In the data rows, the value 128 means zero.
Some points, each followed by its number:
121 185 206 130 165 106 166 95 137 133 149 90 99 118 132 180 90 112 127 157 123 140 120 158 122 39 117 165 68 153 0
164 106 82 141 135 127 82 117 150 139 165 90 72 134 144 100 64 105 148 141 44 167 253 107 86 203 255 146 73 63 1
123 129 118 134 120 117 125 147 125 132 112 147 166 118 128 135 162 136 123 117 121 143 133 124 119 123 142 128 123 123 2
167 105 81 129 136 109 78 124 159 148 80 152 208 109 116 156 193 159 109 118 46 171 249 100 96 128 227 199 108 148 3
126 86 109 119 89 154 140 167 106 105 185 118 40 159 147 44 26 97 190 125 88 131 207 85 118 234 231 126 134 58 4
186 190 127 140 200 53 71 36 206 156 47 137 255 68 107 253 255 206 62 133 165 136 47 194 152 0 30 147 59 174 5
152 127 90 133 122 113 107 119 135 149 65 165 216 114 107 148 221 150 78 107 195 75 21 159 142 90 21 87 171 156 6
148 110 95 141 127 119 105 107 150 145 143 124 120 138 132 124 107 127 131 117 61 140 206 106 121 173 245 154 96 110 7
48 166 225 78 130 144 245 131 74 80 147 78 40 156 136 129 42 80 126 152 112 190 141 109 99 140 153 150 95 133 8
108 147 188 117 123 144 185 153 113 107 170 108 62 143 145 113 84 101 158 136 151 109 101 133 147 115 99 122 146 129 9
113 142 148 119 120 136 142 138 119 116 165 104 62 129 134 116 82 104 153 143 177 101 69 143 147 98 71 106 146 149 10
97 162 215 112 123 105 174 132 120 87 188 82 1 160 153 125 21 114 179 174 110 154 187 120 127 109 160 138 125 94 11
125 141 157 125 112 127 139 148 124 115 181 103 45 130 140 103 68 100 169 149 182 85 49 154 142 89 45 101 169 166 12
122 133 124 128 126 119 130 137 130 143 96 123 160 117 127 159 156 124 94 125 122 149 113 128 122 129 118 151 127 148 13
136 127 115 130 138 124 111 137 134 121 163 115 81 142 149 123 86 104 141 151 158 89 71 145 139 113 72 108 155 142 14
138 113 94 133 133 122 100 115 133 131 180 106 75 141 148 101 66 102 147 131 26 164 255 105 113 201 255 152 59 70 15
136 148 191 139 110 117 162 142 107 87 227 116 52 127 155 86 52 152 251 154 212 0 94 170 198 51 60 76 198 93 16
119 105 38 114 151 95 69 104 167 162 0 153 244 136 99 215 251 121 0 92 141 237 0 98 68 163 29 153 114 235 17
92 121 109 114 127 132 120 127 140 135 91 98 98 147 135 149 103 72 70 139 27 240 214 71 57 227 255 187 48 116 18
181 0 0 153 70 155 25 209 129 149 32 229 255 134 78 50 231 181 108 46 209 36 47 82 146 245 58 58 255 111 19
101 138 211 122 116 169 197 140 92 104 174 127 97 121 142 107 88 135 161 127 96 109 215 123 146 145 200 119 113 101 20
123 145 203 132 106 163 160 144 76 84 238 116 20 124 154 45 16 120 244 169 73 85 255 140 153 167 242 122 85 34 21
106 88 67 121 123 141 96 155 141 153 0 175 255 149 126 132 243 117 23 91 241 142 0 109 86 183 0 95 211 200 22
89 125 119 116 138 122 148 122 120 131 114 101 72 152 132 142 82 80 91 142 103 205 94 100 96 154 133 154 95 160 23
160 72 21 145 131 123 55 133 152 162 59 169 228 134 117 123 218 129 64 71 255 60 0 146 150 127 0 62 233 195 24
136 95 73 132 106 129 130 154 123 128 172 130 51 171 137 79 47 118 177 138 143 112 122 113 137 157 117 108 169 115 25
84 213 255 111 150 95 212 86 130 85 183 52 14 135 143 191 56 119 147 194 93 164 175 148 113 20 151 147 66 115 26
10 176 255 96 115 197 240 123 93 103 120 84 66 167 139 140 81 84 71 146 25 255 236 78 56 248 242 184 27 122 27
20 179 189 86 132 127 228 124 92 93 108 59 19 177 136 162 53 33 54 164 109 255 28 99 57 185 88 186 95 211 28
175 99 31 138 136 95 38 101 157 155 62 130 187 116 105 150 193 132 67 118 55 211 171 92 78 158 189 203 85 146 29
125 144 161 132 111 133 141 150 122 115 113 158 178 112 119 130 161 156 138 116 155 99 116 144 156 89 99 113 143 106 30
131 177 149 131 153 93 137 101 148 144 128 111 131 103 131 184 137 127 107 151 86 179 148 157 122 36 154 169 68 134 31
89 133 190 113 121 177 184 124 103 115 163 113 95 138 132 103 92 129 156 129 43 158 255 99 112 209 255 126 69 86 32
73 142 176 99 138 131 182 128 122 111 126 100 93 155 144 138 107 87 78 136 100 196 111 98 86 160 130 153 102 147 33
New points follow, each followed by the numbers of its five nearest points above by angle, seen from the average point of the numbered points, nearest first.
99 210 217 122 172 97 180 77 165 112 138 73 117 110 142 212 101 114 108 176 115 174 71 186 115 10 88 168 40 178 0 31 26 5 28
138 124 51 131 174 98 56 77 185 164 0 151 253 110 88 226 255 147 0 124 11 255 186 89 25 165 208 253 33 208 29 3 17 13 18
128 131 113 133 140 109 108 121 137 136 93 136 164 117 134 154 167 124 104 124 160 141 73 133 133 95 77 139 124 155 6 5 24 13 22
111 65 72 127 111 149 125 163 97 121 178 125 39 159 132 65 50 94 177 128 122 118 124 100 129 199 151 122 176 116 25 4 21 14 1
84 133 98 110 139 112 134 129 133 140 0 146 223 139 118 215 234 89 0 84 172 220 0 99 53 163 0 153 119 233 17 22 13 6 24
117 67 38 104 90 131 109 174 136 140 92 130 97 170 139 88 120 75 81 102 100 209 133 63 72 248 191 156 142 143 18 29 4 23 1
55 161 204 84 128 137 221 119 91 102 147 89 45 159 135 135 56 81 99 151 89 197 131 93 84 164 155 159 90 145 8 33 28 27 23
90 136 239 137 95 183 222 166 54 113 215 137 80 125 144 64 68 141 229 125 134 46 210 131 188 122 177 95 154 77 20 21 16 9 11
39 155 173 107 130 137 188 134 103 119 107 79 56 164 138 159 59 65 67 146 100 239 86 95 65 170 118 179 88 181 28 33 23 8 27
130 133 167 119 125 128 156 149 102 105 220 97 27 145 139 88 28 112 223 163 133 79 137 137 163 112 133 97 158 94 16 9 11 21 25
164 105 27 149 147 89 49 106 166 150 86 149 183 121 115 150 197 136 90 114 77 187 156 111 81 135 189 200 88 155 29 3 17 2 13
94 149 213 118 122 182 202 123 100 92 172 94 48 134 136 87 62 102 163 157 65 153 253 104 106 200 245 130 79 62 32 21 20 27 4
166 101 52 138 137 110 46 109 159 155 48 176 254 90 100 161 235 177 102 121 38 170 242 93 104 157 246 209 107 159 3 29 2 7 13
116 154 160 117 104 121 148 143 126 140 91 150 205 122 127 144 206 138 101 113 115 154 158 134 117 116 152 148 125 136 2 13 3 30 5
82 151 168 109 132 145 182 145 103 128 94 132 146 132 133 146 153 121 86 112 64 189 189 99 103 168 193 158 91 140 27 18 32 3 33
99 149 172 115 124 123 187 137 105 92 175 102 65 137 143 115 61 108 166 137 117 140 152 120 141 126 151 129 121 110 11 21 8 9 20
192 27 0 152 83 132 21 165 140 154 93 201 178 139 106 65 172 141 160 80 143 85 156 87 135 225 168 110 228 118 19 24 2 29 22
110 104 125 122 79 146 158 180 103 99 191 124 8 171 139 53 26 90 185 134 146 87 123 94 135 185 127 97 199 109 25 4 9 16 12
72 238 255 115 172 140 228 58 113 91 161 59 54 125 141 199 59 105 130 212 35 218 202 152 91 45 204 197 0 108 26 0 8 27 31
126 124 147 132 127 128 147 142 105 112 207 107 54 141 146 97 42 121 191 153 136 85 141 135 161 104 125 105 147 110 16 9 25 12 21
121 126 129 129 120 125 126 148 141 131 142 122 131 132 139 122 126 120 126 114 121 138 162 117 129 136 171 144 153 92 7 3 4 1 15
213 74 21 146 128 115 16 122 158 176 75 186 237 122 95 110 230 181 103 90 255 2 0 154 190 96 0 43 255 161 24 6 19 22 30
113 94 121 123 112 148 135 145 122 124 164 116 62 165 139 70 69 110 165 127 98 114 193 91 129 193 199 117 143 100 4 21 15 1 32
123 133 140 111 123 128 152 131 115 117 184 109 64 132 137 118 46 106 160 155 110 138 138 110 132 116 153 140 120 110 11 21 4 9 25
81 129 98 109 165 100 130 98 162 156 59 84 120 149 148 195 150 61 0 135 15 255 153 72 27 219 231 208 17 184 18 29 23 27 33
171 103 108 163 121 129 100 128 129 143 196 123 96 112 143 97 99 158 214 123 93 46 255 132 174 123 224 108 140 52 21 7 1 15 4
175 99 45 145 128 102 53 127 171 158 94 146 177 127 119 136 167 131 133 114 113 153 141 128 114 129 138 144 117 138 29 3 2 19 17
49 46 139 91 64 199 190 224 38 96 132 149 48 185 139 4 68 78 144 81 127 111 147 47 109 255 163 97 222 110 4 25 20 21 32
79 147 162 98 139 144 177 141 120 141 112 92 93 153 135 145 102 87 87 133 74 209 157 93 90 178 180 156 75 157 27 33 18 23 28
158 121 105 140 114 112 104 144 132 138 105 159 201 107 121 134 201 186 134 112 136 87 164 153 152 93 135 127 147 107 2 30 6 19 5
95 165 210 110 136 134 186 109 127 111 171 91 81 122 148 144 63 112 151 167 88 151 171 132 129 103 172 131 91 104 26 11 8 20 21
160 114 74 138 135 115 85 119 151 145 143 122 105 123 126 115 108 116 144 120 120 129 146 140 136 122 160 141 113 121 7 1 29 15 25
107 135 157 123 130 141 154 138 110 122 165 106 73 146 143 114 65 123 147 137 105 133 166 120 130 140 161 128 116 108 21 11 20 4 32
151 117 87 126 127 107 103 117 146 148 164 118 85 134 145 129 102 118 135 131 162 106 95 143 143 107 90 118 151 136 14 12 10 16 25
96 134 170 128 113 131 180 134 100 108 159 112 71 137 145 114 73 102 157 137 149 111 113 132 151 113 120 130 133 129 9 16 10 12 11
194 93 35 157 144 101 36 117 177 147 105 148 148 114 127 145 158 146 114 117 138 132 108 120 127 110 107 132 136 129 24 19 6 29 5
49 136 195 107 128 163 196 142 109 140 98 108 107 158 128 150 125 87 75 131 36 225 218 85 62 206 240 176 53 143 27 18 32 33 8
128 122 80 120 130 121 103 135 138 143 104 135 148 129 115 143 164 102 89 123 88 195 132 100 99 151 169 175 109 136 29 3 17 18 13
166 109 61 144 143 105 71 112 161 146 125 121 130 131 138 131 111 107 109 125 181 113 44 144 135 105 39 114 167 145 24 14 6 22 12
88 117 155 109 83 174 207 184 73 102 181 118 34 175 131 57 40 91 177 128 114 105 162 97 134 207 171 101 153 104 4 21 20 25 11
79 212 255 97 160 98 218 84 133 97 163 68 49 123 138 189 63 102 110 181 79 214 174 130 98 64 176 170 39 132 26 0 8 11 27
157 82 11 137 155 116 35 92 175 167 46 152 197 115 100 166 205 126 29 120 139 194 46 114 77 155 81 154 118 177 17 22 13 29 24
62 209 214 120 162 108 192 96 126 128 143 51 36 138 153 190 59 63 93 178 155 201 6 160 95 63 28 173 92 191 28 0 26 33 23
188 61 0 150 126 121 20 123 166 160 81 177 185 132 102 97 195 143 112 96 162 100 101 119 131 168 93 121 178 115 19 24 6 22 2
99 144 170 109 110 129 180 133 112 107 182 101 51 157 141 119 55 112 155 144 116 141 135 117 118 115 140 131 128 110 11 9 8 26 21
104 142 174 121 118 172 168 125 112 118 175 99 70 149 142 105 61 114 160 142 61 161 244 100 116 191 238 130 79 79 32 21 15 20 4
149 133 171 117 118 123 153 157 91 115 238 109 41 126 148 79 31 135 253 157 155 35 156 153 190 85 143 91 168 81 16 21 9 25 11
87 149 211 116 128 142 203 136 87 101 192 92 17 147 143 101 45 98 166 154 142 119 104 135 142 99 102 119 127 131 9 11 10 12 8
80 220 214 99 165 101 197 88 133 106 128 66 109 119 125 200 102 102 77 157 97 214 102 166 97 45 104 185 31 156 0 26 31 28 33
70 205 252 105 150 128 222 110 117 105 174 88 87 121 138 172 77 119 148 170 91 182 157 148 126 59 153 158 54 127 26 0 8 11 31
106 136 210 112 116 175 183 137 102 111 165 101 61 138 139 83 63 109 154 130 64 148 253 96 107 199 227 122 94 81 32 20 21 4 27
169 101 71 153 119 105 68 124 149 147 106 146 183 109 113 118 171 157 145 112 72 141 232 114 122 122 228 164 130 120 3 7 29 2 1
187 108 95 164 116 117 101 137 125 147 148 167 179 98 120 101 171 202 197 118 124 38 241 146 178 87 198 126 143 73 2 30 3 7 19
73 178 211 116 127 150 213 138 96 126 95 132 147 126 132 144 165 121 84 119 101 190 157 117 98 136 154 145 96 133 27 33 8 32 28
118 146 141 124 121 120 144 147 111 118 152 122 94 133 144 125 113 115 138 133 120 121 137 125 139 117 125 140 141 119 16 9 12 10 11
129 166 160 137 141 105 137 106 139 127 141 124 139 101 126 172 144 141 127 137 146 106 111 165 140 42 87 138 104 136 5 0 30 31 6
218 21 0 148 117 123 9 146 164 164 115 178 156 139 122 72 155 142 135 84 163 87 94 105 135 196 96 118 222 122 19 24 22 6 25
146 157 171 149 155 115 134 94 151 116 212 103 81 119 148 124 61 154 202 169 54 96 255 157 163 73 255 125 54 43 21 15 20 1 32
113 139 88 113 161 97 117 83 148 146 97 96 109 147 137 185 128 90 60 144 122 209 54 136 94 122 82 169 83 178 17 23 5 28 13
100 134 132 104 126 136 164 126 118 121 158 86 20 166 141 127 23 62 107 160 79 227 148 75 63 179 178 161 96 139 23 27 8 28 33
112 166 166 130 106 134 156 146 111 135 32 225 255 91 95 168 255 162 86 114 101 146 176 132 131 118 167 134 114 136 2 13 30 3 5
104 140 131 118 114 127 150 125 114 133 110 109 127 136 131 148 138 101 104 122 102 175 143 100 105 136 167 172 95 136 18 27 29 33 3
91 144 203 106 109 129 212 137 91 98 178 90 39 150 137 110 42 108 169 164 123 131 146 138 152 129 145 138 114 100 11 8 9 21 26
199 87 14 146 145 96 15 105 172 169 88 167 192 109 111 146 206 161 92 114 117 146 114 129 118 120 154 144 129 129 29 2 3 17 19
76 185 255 112 129 141 220 141 114 98 139 108 99 122 147 142 109 111 137 136 104 164 177 134 133 80 145 146 86 126 26 8 20 0 11
206 81 32 158 136 96 32 115 170 160 144 157 176 109 124 120 164 165 148 113 160 73 110 163 163 85 83 112 161 109 24 6 19 2 5
36 148 226 93 131 163 232 149 78 93 126 113 106 139 146 137 125 103 100 133 81 168 180 106 112 152 195 153 91 142 27 8 33 32 20
146 150 219 134 107 141 179 166 88 92 255 109 38 127 148 53 6 169 255 162 171 0 175 167 227 36 127 57 194 42 16 9 21 11 10
149 104 120 131 98 170 124 141 111 126 174 127 84 142 136 62 82 128 201 127 64 120 255 99 114 234 255 115 115 39 4 15 1 32 21
156 69 40 135 84 131 83 178 122 139 94 176 180 136 102 71 180 135 128 76 160 82 102 115 137 198 112 102 198 132 19 24 22 6 2
111 195 187 139 159 100 150 88 142 124 158 79 106 119 134 180 98 122 128 155 131 138 87 172 140 27 87 146 94 141 0 26 31 5 10
94 160 192 105 133 115 180 121 108 90 184 90 29 137 144 142 35 111 162 176 118 122 137 140 127 89 141 136 109 122 11 26 8 9 21
126 121 35 125 187 77 65 61 187 162 0 153 245 115 86 253 255 120 0 120 93 255 45 116 34 136 87 210 50 212 17 13 29 5 22
